Each row has a name. Each piece below is followed by the name of the row it came from, unless a question asks for something else. Each question is about the rows just above it.

[125 143 109  81] = guz
[143  81 109 124] = Dez
[125 143  81 110] = mulu
Which row holds these entries in another order? [ 81 109 143 125]
guz
[125 109  81 143] is which row reordered?
guz
Put [110  81 143 125] back in order: which row is it?
mulu
[143 109  81 125] is which row reordered?
guz

[193 147  84 126] -> mipi
[129 110 120 129] -> Rufal
[110 129 121 129] -> Romo
[137 125 117 127] -> litar
[129 121 129 110] is which row reordered?
Romo
Put [129 110 129 121] back in order: which row is it?
Romo

[135 130 145 115 127 124 143 122 130 121 122 131  99] = Mez
[144 112 130 111 124 128 153 137 124 134 143 128 135] = did
[111 143 128 124 137 130 128 144 112 134 123 135 153] = Nomu
[130 145  99 121 130 135 115 125 122 131 143 127 122] = Rabo
[135 122 143 125 121 127 130 130 131 115 121  99 145] = kotu
[130 105 161 114 170 135 132 114 150 107 122 131 111] = dedak
[114 135 114 131 130 111 161 150 104 107 122 132 170] = pebas
[143 127 130 135 115 145 124 130 121 121  99 122 131] = vas
[112 123  61 129 111 112 114 148 116 156 131 113 146] = tanuf
Which row holds these entries in another order? [150 107 122 131 111 130 105 161 114 170 135 132 114]
dedak
Which row holds these entries in another order? [ 99 131 122 121 130 122 143 124 127 115 145 130 135]
Mez
Put [122 130 145  99 121 130 135 115 125 122 131 143 127] back in order: which row is it?
Rabo
[131 122  99 121 121 130 124 145 115 135 130 127 143] is which row reordered?
vas
Put [ 99 115 121 122 122 124 127 130 130 131 135 143 145] back in order: which row is it?
Mez
Put [112 134 123 135 153 111 143 128 124 137 130 128 144] back in order: which row is it?
Nomu

[180 132 195 144 147 157 145 131] = rana
[145 133 180 147 157 143 131 195] = vitif
[119 142 130 140 202 170 193 141] = Luvo
[145 143 195 180 132 157 131 147] = kubi
[120 152 127 141 210 162 199 166] = segod
[119 170 193 130 143 141 202 140] = zovo
[131 133 143 145 147 157 180 195] is which row reordered?
vitif
[147 131 157 132 180 195 143 145] is which row reordered?
kubi
Put [141 193 170 202 140 130 142 119] back in order: which row is it?
Luvo
Put [119 130 140 141 142 170 193 202] back in order: which row is it?
Luvo

[ 97  89  76 136 127  91 139 134] -> Delup
[ 85 176  97 175  76 138 126  92] -> peruf
[ 97  84 174 182 140 153 101 132] -> bivo
[106 128 156  90 177  98 181  72] -> toton
[107 123 163 176 119  88 149 107] -> ruki
[140  96 132 153  84 182 101 174] -> Raba
[ 77 134  97  89 139 136 127  91] -> figet
[182  85  97 132 101 140 174 153] -> putu
[129 125 145 115 128 157  91 173] -> nogu
[129 154  89 177  97 179  76 137] -> Toki
[119 149 107 123 162  88 176 107] -> ruboz
[ 84  96 101 132 140 153 174 182] is which row reordered?
Raba
Which row holds these entries in another order? [107 176  88 162 123 107 149 119]
ruboz
Put [107 119 149 107 123 162  88 176] back in order: which row is it?
ruboz
Which row holds these entries in another order? [134 139  91 127 136  76  89  97]
Delup
Put [ 76  85  92  97 126 138 175 176] back in order: which row is it?
peruf
Put [153 174 140 101 132  97  85 182] back in order: which row is it?
putu
[132 101 153 140 182 174  84  97] is which row reordered?
bivo

[151 149 159 199 125  76 172  92  99] -> lubo
[ 92  99 149 199 172 124 159 151  76] -> dobi
[151  92  98 199 159 149 173 125  76] -> kir
[ 98 125 172 159 149  92 151 199  76] -> zabi
[ 99  92 172  76 125 199 159 149 151] is which row reordered?
lubo
Which row holds these entries in another order? [ 92 151 199  76  98 125 172 159 149]
zabi
[ 76  92  99 125 149 151 159 172 199] is which row reordered?
lubo
Which row holds these entries in another order? [172 159 149  92 151 199  76  98 125]
zabi

[129 132 107 153 150 120 143 133 129 139 153 123 129 157 122 136 158]  komil
[153 135 122 150 153 129 129 120 158 140 143 133 157 129 108 123 132]  momip
[123 136 133 122 129 143 153 120 157 158 153 108 132 129 129 150 140]  bip
Put [107 120 122 123 129 129 129 132 133 136 139 143 150 153 153 157 158] back in order: which row is it?
komil
Which row holds these entries in another order? [123 132 153 135 122 150 153 129 129 120 158 140 143 133 157 129 108]
momip
Which row holds these entries in another order? [157 129 108 123 132 153 135 122 150 153 129 129 120 158 140 143 133]
momip
Put [158 129 132 107 153 150 120 143 133 129 139 153 123 129 157 122 136] back in order: which row is it?
komil
[143 129 153 120 158 133 122 140 123 129 129 108 157 136 150 153 132] is which row reordered?
bip
Put [132 123 108 129 157 133 143 140 158 120 129 129 153 150 122 135 153] back in order: which row is it?
momip
[108 120 122 123 129 129 129 132 133 136 140 143 150 153 153 157 158] is which row reordered?
bip

[169 134 107 130 123 144]  fesez
[134 123 130 144 170 107]  zivem
[ 93  86  91 190  87 123]  neku
[134 129 135 165  97 176]  Duba
[123 143 130  80 128 110]  durib
[ 97 135 165 128 134 176]  zudok
[130 169 135 123 107 144]  supib
Which row holds these entries in another order? [107 134 123 130 144 170]
zivem
Put [176 134 128 165 135  97] back in order: which row is it?
zudok
Put [130 123 144 169 134 107] back in order: which row is it?
fesez
[ 97 129 134 135 165 176] is which row reordered?
Duba

[158 166 162  87  87 121  86] -> Novu
[162 158  86 121  87  85 166] -> Tele
[ 86 161  87 158  87 166 121] -> mokul
Which row holds these entries in another order? [ 87 121  86 158 166 162  87]
Novu
Put [ 87 162  86 121 166  87 158] back in order: which row is it?
Novu
Which row holds these entries in another order? [ 86  87  87 166 161 121 158]
mokul
[ 86  87  87 121 158 161 166] is which row reordered?
mokul
Put [162 166 121  86 158  87  87] back in order: which row is it?
Novu

[131 128 127 128 129 104 119 128 129 104 123 130 128 129 128 128 128 129
 113 143 129 129 123 128 128 134 128 129 128 138 122] = Bofaz
[131 104 128 134 138 123 113 129 129 129 127 104 129 128 128 122 119 129
 130 129 128 128 123 128 128 128 128 128 128 143 128] = zotab
[133 160 128 133 136 130 116 127 128 128 128 153 128 128 127 132 121 128
 129 128 128 128 124 128 128 128 128 128 128 141 128] = dinus
[146  66 127 146 148 135 125 127 126 127 129  97 125 127 138 155 133 126
 140 126 127 127 135 127 127 127 127 127 127 156 127] = tilel
Put [128 128 128 143 128 131 104 128 134 138 123 113 129 129 129 127 104 129
 128 128 122 119 129 130 129 128 128 123 128 128 128] back in order: which row is it?
zotab
[104 104 113 119 122 123 123 127 128 128 128 128 128 128 128 128 128 128
 128 128 129 129 129 129 129 129 130 131 134 138 143] is which row reordered?
zotab

[165 153 170 164 167 158 158 179 165 153 166 159 186 160 164]  Rume
[159 158 170 153 165 160 153 158 164 164 186 179 165 167 165]  lon
[182 174 154 169 172 191 170 169 177 164 170 155 179 162 155]  kibi
[180 172 154 156 159 182 186 158 169 175 170 161 183 159 171]  faso
[182 168 154 169 172 191 170 169 177 164 170 155 179 162 155]  led
Which row holds these entries in another order? [153 153 158 158 159 160 164 164 165 165 166 167 170 179 186]
Rume
Put [165 167 165 179 186 164 164 158 153 160 165 153 170 158 159] back in order: which row is it?
lon
[162 155 182 174 154 169 172 191 170 169 177 164 170 155 179] is which row reordered?
kibi
Which row holds these entries in another order? [164 160 186 159 166 153 165 179 158 158 167 164 170 153 165]
Rume

[127 126 114 125 117 149 109 134 139 140] = doki
[128 124 109 126 119 155 103 136 142 144] = rol
[111 147 138 109  80 123 148 113 139 121] = gedu
[124 110 166 117 130 195 161 147  73  84] = zar
[106 153 145 104  67 117 159 107 140 116] = sov
[130 117  84 124 110 195  74 147 161 166] = kita
[ 74  84 110 117 124 130 147 161 166 195] is which row reordered?
kita
Which row holds these entries in another order? [139 121 111 147 138 109  80 123 148 113]
gedu
Put [117 149 109 134 139 140 127 126 114 125] back in order: which row is it?
doki

